Each path below is one point turned by a fixed rotation once a step. After each direction that follows a path, write how fast that rotation turns it, in deg/step (0 if it stays still).
Each turn is a multiple of 5 degrees from 10 to 175, or 0.
Each row of a path follows its step; steps can be skipped.
Rotation 1:
step 2: [-22 -32  21  -8   0 -12 -18 -13  25   3  13 -16  12 -11 -25 -16   6   1
  26  -2  18  19   1  -5 -27 -10  35   9 -11   2  16 -15  20 -17   5   1
  15 -29 -25   9  12  17  -7   2  -5  21  26  -4 -30 -31  14  20 -10   6
  -6  53  18 -31  21 -36  -7  32  22 -10 -13  35 -12  13 -14  22   3  14
  23]
step 6: [-17 -15   8  -5 -13  15  -6  -5  24   2  16 -43  13  13 -16 -20  -4  10
  28  -8  32  15  27   0 -28 -13  38  18  10  -6   9  10   6 -23  33 -20
  28 -29  -9   1  29 -15 -15   4  11   7  10  11  -6 -18   7   7 -10  65
   5  26  14   9   3 -17  24  34   5 -16  -3  29  15  11 -25  -1   7   2
  17]
step 9: [  3  10  -5 -17  -1  29  15  -8  20  33 -29 -19  -2  -7 -15 -26   0 -10
  21 -34   4  -6   7  29 -18 -10  24  33  19  10  29  10   1   3  18   5
 -12  -3  -3  -6   3 -12 -21   8 -10  -9   7 -14 -38  26   6   2  18  18
  22  62  26 -14  10 -23   2   7  17 -12  19  11  -3 -23 -26  13  -1  37
  31]
step 10: [-33 -31  25 -26 -13  11   5  23   5  -7   1 -31  -7  37 -17 -24  16  30
  26 -11  12 -12  23 -12  -4   9  33   1   1   1   9  40   9   4  18 -25
  29 -29   8  15  18  19  -5  -8 -18  -7  28   0 -13 -46   8  -6 -16  10
  19  -2   7  -1  15 -39  15  34  23 -13  12  19  -7  -7 -14  -8   1  -1
  24]
step 14: [-22  -5  21 -36 -47  20 -20  -8  -7  28  -3 -20 -10   6 -12 -13   9   4
   5   8   7  -1  13 -13 -19  -7  34  17  31 -14  17  49 -12 -13   1   4
  61 -14  -8  12  -1  27  -8   0 -21 -27  36  -1 -15 -26  -9  13  -1  11
   9  22  10 -16 -15 -12  14  26   2   0   9  16 -14  -2  -9  -6  29   5
  14]
step 16: [-28  18 -20 -18  -1  -8  30  -7   8  -4  23 -36 -25 -28 -16 -32  12  -5
  10 -14 -11  18  34  13  -2  20   6  24 -28  -9  17  39  22 -16  11 -23
 -17 -11  -8  -8 -10  11 -12  19 -18  -5  47 -13 -11   2 -35 -26   9  27
  17  32  -3   4   2  16 -16  22  14  -1  30  -6   9 -10   2 -13   7  -2
  29]
step 17: [ -4 -18 -23  -6 -11   9 -11   7  10  13 -31 -26  23  24  -7 -21 -22  28
  27 -31 -12   5  21 -13  -7 -21  25  -1  27  -2  -9  37  22   1  -7  -4
  14  -1 -22 -10  21   5 -22  18  -6 -23  13 -25  -8   5  -1 -34   9  19
  -7  50  12 -22  -5 -44 -10  20 -24  11  -1  21  -2  -9  -5 -16  12  37
  15]
step 18: [-25 -12   7  -3 -44  20  21  -8 -34  14 -13 -16  -7  -5 -35 -31  -4  21
  11 -18  27  17  18  -4 -18   3  19  20  10  -4  10   8  17 -25   0  -6
  46 -23  -9   5   2  25   0  12  -6   2   1  14  -1 -38 -16  19 -13 -17
   1  35 -13   4   4  -2  26  23  38  25  11  23 -24 -25 -12  10  21  -5
  -3]
Directions:
[ -9  -1   1   6  -9   6   7   4   4  -5  -5   3   3  -2   3  -5  -5  -3
   0   1   5   2   5  -1   3   1   5   0  -5  -2   6  -2  -3  -6   2   2
 -13   6  -3   5   4  -3  -3  -1  -3  -2   3   1   3   1   1  -1  -4  -5
   4  -3  -7   3  -2   1   5   7   4   3  -4  -2  -5   7   9   0   1  -5
  -1] -> 140
[  4   0  -6   4   0  -2   1   6  11  -5   1   2   8   4   1   6  -9   1
   7   2   2  -5  -3  -1   0  -6  -3   3   2   6  -9  -6   1   1  -4   0
  -7   2  -1  -3   3  -5   0   7   3   1   1  -1   0  -6  -2   3   2   1
  -5   6   6 -10  -3  -5   4   3  -3  -8  -6   0  -5   2   3   3  -3   5
   3] -> 170
[  1   4   6  -2   2  -2  -2  -2   6   1   6   4  -3  11  -6  -1  -1   1
   2   3  -3   1   1   7   7  -4  -2   2  -5  -5   8  -5  -1   3   1  -2
   2   1   1  -2   7   0  -2   2   1  -7  -1  -5  -2   3   6 -14   0   3
   2   8   0  -2   2   0  -4   8   3   3 -11   2   6   4  -4   5   1  -5
   0] -> 100
[  2  -7  -4  -4   1   2   3  -5   0  -3   0   2   1  -4  -2   2  -3   4
   1  -5   2   7   6   1   3   3  -2   3  -2  -9  -4  -1   3 -10   1   0
   6   0  -2  -3  -9   3   1   2   3   6  -3  -3   4   3   1   1  -4   4
 -11   4  -2  -7   2   0  -3   8  -9   8   0  -4   4   1  12   5   5  -1
   2] -> 25
[ 0 -5  1  7  3  3  0 -1  8  4 -9 -1 -9 -5  4 11  4 10  4 -6 -1 -1 -1  0
 -5  4  0 -6  0 -4  3 -2  1 -5 -4  3  9  1 -1 -4  5 -7  1  1  2 -6  7  2
  5 -1  3  1 -2 -5 -1 -2  7  0 -4  3  6  4  6  5  0  2  1  4 -5  1 -4 -1
  8] -> 90
Rotation 2:
step 1: [ 36  -9  -9  -4  -2   7 -17  -5 -30  12 -41  14 -31  10 -13 -24 -13  18
  -1  17   5  17   5  -8   1  16  21 -40 -11   2  15   8  14  -6  -2 -12
 -10  14  20 -16  49 -32  17 -34  -3   1   9   1 -21  18  -5  -9 -14  20
 -25  47   1 -27  16 -19 -20  21   7  23  18 -14 -31  15   9 -12 -14   1
  -1]
step 2: [ -6  16 -19 -16  -1 -18 -18 -27 -14 -38 -20  43   3 -33 -29 -17  17   2
   7 -11   7  10  10   8  18  -1 -10  -7  -8   5   9   2  -6  36   9   7
   4  23  -4  32  -1 -29   2   7  -4   4   8  19  13  22  -5 -25  18  14
 -13  11 -10 -37  14  -5 -42  15 -14  21  -4 -31  13  23  21 -48 -17 -15
  28]
step 8: [  6  -3  23  18  13   8  -4  -8 -15  -8  10 -16 -20  17 -11 -26  36  -1
  13  -5 -31 -21 -33   5  -3 -14   6  14   5   0  14  29  19  -2  26 -10
   4  25  21 -21  35  -7  25  29 -28 -13  13 -18 -33   8  -8 -38   4 -11
 -17  19  18   0  25  10  10  -4 -16  22   1 -14  -7 -15  -5 -10 -64  -2
  23]
step 10: [-24  -5  13 -11   5  -2 -55   2  -9  -6  29  -2  13 -42  24   4 -36  31
  23 -11  22 -11  33  -4   0 -21 -11 -16  17 -12  33 -15   1  -9  -9  26
 -27  19  12   0  37 -26  -1 -18  19  -3  18   5  -2  28  16 -12   7  11
  -2 -10  -1 -14  22   6  -4  26  -2  18  15   4 -10  29  21 -10  10  25
  33]
step 11: [-12 -13  31 -20  -3  17  -5  19  18 -11  -6   3  27 -31  21 -30 -32 -12
  25 -26  15   5 -17 -21  33 -12   8 -18  19  25  15 -10   4  11  19 -18
   3   7 -11  20  12   7   1 -34 -20   2  13  -1  12  16   1  -2 -14   0
 -56  14  -2  28  44  -7   9   0 -21  19   0 -14   0  37  -2 -19 -26   5
  19]
step 12: [-10 -10  37  -6   8  -8  33   6  -1  17  -7  25 -27  -7 -10  11 -13  -1
  25 -32   8 -14  -6  -3  21 -13  21   1  -2  11 -10  15   5  -9  17 -31
   1  11 -16   7 -24  -1 -11  -9 -18   5  19  37 -16  36 -12 -30 -39  -2
 -13   7   8  10  20   0 -32  -2  17  24  15 -47  -7 -28  38  14 -39 -15
 -10]
step 13: [ 20 -16  18  39 -12  -3  -9  17 -40   1  -3  16 -16 -11   5  14  12 -10
   0 -32  27 -10 -10   9 -24  -6   4  10 -29  -9   3  -4  17 -43   8 -14
 -15  22 -17  10   2   2  26   0 -12 -27  -4  -2 -35  47  22 -18  10  13
   7  -5   8 -39   6  15 -25  27  14  21 -30 -16 -21   7   6 -26 -24 -14
 -20]
step 16: [ -9 -23  11  21  11   4   6  25 -10 -18  30 -12  21 -19  19  21  12  -9
  26 -15 -34  -3 -19 -10   9 -24  32 -10  -6 -29  18  18   1   5  14  -4
  10  13 -24  -3   4  14 -23  -4  -5   5 -10  -5 -23 -16 -52 -26  10  27
  -9   3 -16  38  16  -3 -14  13  -7  11 -38 -25 -17   8  34 -28 -10  10
  26]
Directions:
[ -6   3  -1  -1   3  -4   1   7  -4   4  -3   1  -2   2  -8  -1  -1  -7
  -1   6  -2  -7   2  -1  -2   4   3  -3  -4  -2  -8   3  -3  -9   3   0
 -12  -2   4  -1  -1   5   5   3  -7  -2  -5   1  -3  -2   1  -9   4  14
  -3   1  -4   1  -3   1  -4   5   0   0   4   0   3   6   6  -2   7  -1
   3] -> 95
[ 2 -1  0  2  5  4 -2  5  2 -3 -2  4 -2  1 -3  0  6 -7 -7 -8  2  4 -2  4
  9 -3 10  7  0  0  1  8  2  6 -1 -6 -3 11 -3 -1 -7  1 -2  3 -3 -3  6  0
  3  0 -4 -2 -2  1  0 -6 -5  7  6  6 -1 -5  6 -5  1  0  8 -2 -1  0  0  1
  9] -> 80
[-5  0 11 -7 -7  0 -6  0 10  5 -3  3 -4  2  3  9 -1 -1 -1 -3  2  6 -2  7
  4  4  5  4  3 -6 -3 -4 -6  0 -5  1 -1 -8  1  6 -3  5  2 -7  1 -1 -1 -3
  2  6  7 -4  0 -3 -4  0  4 -1 -2  7 -8  4 -5  0 -1 -3  7 -3 -1 -4 -3  2
 -4] -> 45
[ 3  1  0  3 12 -4 -3 -2 -4 -5 -1  5  2 -6 -3  4  0  2  2 -5  4 -3 -3 10
  2 -5  2 -1  2  1  4  0  2 -4 -2  6  2  0 -5  8 -2 -2  3  2  4 -1 -4  0
  5  4  0 -6 -1  8  3 -4 13 -3 -5  1  2  0 -3 -8 -7  5 -2  0  1 -3 13  1
 -3] -> 100
[  5   5   3   2  -4  -4   1   4  -1   3  -7  -1  -2  -2 -12 -12   4  -1
   1   3   3   4  -2   5   2   2  -1   8   0   0  -3   2  -4   3  -2  -1
  -6   2  -3   3  -2   1  -1   7  -1   1   2   5  -2   7  -1   0   6  -4
  12   6   4  -7   0  -3  -4   1  -7   0  -2  -1 -10   1  -5   3  -8   0
  -1] -> 65
[  0   5   0  -2   1   5  -1  -4   1   1  -3 -12  -6   1   2  -2   4   0
   3   2 -10  -5  -2   2   4   6   0  -2   1   8  -1   7  -2  -8   0   1
   0   0   4   1  -2  -3  -5  -8  -6  -6   1   2   6   1 -10  -1 -13   2
   0   3   1  -2  11   0   0   3  -4  -6  -2   0  -2   0  -6   0   1  -3
  -4] -> 100
[ -3  -2   2   2  -7  -7  -5   4   2   2   1  -6   7   1   5  -4  -5   0
   4   9   2  -1   1  -2   6  -8   3   4   8   4  -2   2   0   4  -4  -1
   2  -2   1   2  -4  -1 -13  -2  -9   1  -3   1  -3   1   2  -2   1   2
   4   1   2   3  -1   6   8   3   9   3  -2  -8  -6  -2  -2  -2  11   3
   4] -> 60
[-1 -3  4 -1  9  2  6  4 -7 -3  4  2  3  4 -1  8 -9  3 -2  1 -2  2 -4  1
 -3  6 -4  4 -1 -1  0 -3 -9  2  8 -5  0  0 -5  4  0  0 -9 -1 -7 -3 -7 -1
 -5  0  6  6 -5  1  9  1 -4  2  3 -5 -1  6  0 -7 -4  3  2 -4 -4 -1 -2  9
  4] -> 10
